In the rows, zero is written as 128.
Where one turn sends some rows of the set: a few examples, then the rows asked:
tokab: [119 141 154 141 161 124  93 128 126 124 110 151 154 140 130 112 141 127]
fivi: [164 164 148 133 117 130 102 165 154 104 132 141 147 140 117 140 135 132]
roba: [165 150 120 154 127  96 116 146 151 107 130 130 127 140 112 144 150 111]
Mero: [155 145 151 128 137 134 110 127 121 131 123 145 114 162 137 120 122  98]
Lupa: [128 142 131 138 143 147 119 105 110 124 119 150 132 137 134 131 145 123]
vuno: [182 141 137 146 116 114 113 147 132 115 139 147 153 129 120 147 156 126]
nari: [163 171 140 138 127 130 106 161 158  98 131 127 140 139 117 144 135 125]
goti: [124 124 142 149 160 135 112 132 114 113 105 118 136 131 123 118 139 104]
zupof: [163 167 144 132 124 123  98 163 157 100 130 137 140 144 116 145 138 133]
pozif: [145 147 174 120 154 124 115 124 126 118 114 142 147 129 114 128 129 104]
Lomeg: [120 126 138 141 157 138 111 131 114 113 109 118 142 131 126 125 147 102]
vusom: [158 140 144 121 146 145 114 109 113 105 120 145 137 161 108 139 156 110]
rago: [141 141 137 138 160 155  85 130 108 108 119 140 129 154 128 112 129 117]
Patol: [161 167 144 142 122 128 104 168 154  99 131 133 136 141 118 144 134 135]
Galet: [124 144 151 137 157 129  89 121 127 125 112 154 154 138 137 111 140 119]
mafe: [141 137 131 136 160 150  81 130 106 114 122 138 129 154 133 116 133 108]
Dibot: [128 144 156 138 154 128  94 118 123 124 118 156 149 137 140 110 150 131]
kabud: [127 139 132 145 149 138 127 106 111 121 120 141 126 136 133 128 151 125]
Mizod: [173 116 142 144 124 125 113 161 135 126 115 120 123 145 132 124 139 143]
zusog: [183 128 142 139 148 113 105 133 134 113 119 148 138 129 101 129 141 154]
Ril: [118 122 144 143 156 130 112 139 110 112 112 120 142 129 126 118 149 107]
Ruzu: [173 132 136 147 138 122  99 166 152 123 118 140 120 139 106 155 128 123]
tapu: [132 139 131 147 141 143 123 105 107 120 118 146 130 142 136 122 147 123]
masi: [126 143 131 140 139 148 119 111 105 120 124 148 127 145 131 128 145 131]
gafog: [125 124 140 145 165 140 108 135 113 114 111 112 130 136 122 124 142 108]
bar: [168 143 117 160 131 100 117 146 150 110 128 133 131 142 105 142 147 107]
bidug: [181 138 141 143 117 113 105 150 134 120 135 147 148 131 123 154 157 132]
mif: [187 136 143 149 122 123  96 150 134 121 136 143 153 129 119 152 153 129]
kanat: [168 131 136 160 135 122 105 167 155 124 116 143 121 139 107 152 132 128]
kapos: [139 142 142 135 162 149  76 134 112 111 124 136 128 154 132 111 135 119]
simo: [157 142 128 142 131 117 120 137 155  98 111 125 131 158 109 123 159 148]
vipe: [142 140 127 139 163 146  88 132 102 111 127 144 123 156 130 114 132 114]
Gab: [174 129 136 154 135 128 107 162 155 129 117 145 122 132 111 153 132 122]
nede: [127 141 157 141 153 132  93 121 123 119 110 152 157 139 137 108 146 126]
pobof: [168 151 121 163 128  98 111 145 149 103 132 138 129 141 109 140 153 118]
fipo: [168 136 135 150 134 129 100 168 156 123 117 141 124 146 102 148 124 121]
lobof: [141 123 156 135 142 122 107 133 133 123 105 129 144 165 126 122 160  93]
Kam: [165 156 121 158 124 101 109 140 158 106 132 135 131 141 112 136 153 111]
fogod: [171 157 141 135 136 105 109 147 137  99 132 121 127 133 123 107 123 136]
bavit: [182 139 144 150 121 115 101 156 130 113 138 144 150 127 120 150 153 135]

Ruzu -> tapu
lobof -> zusog
kabud -> fivi
Now find these:
Ril -> mif
Galet -> kanat

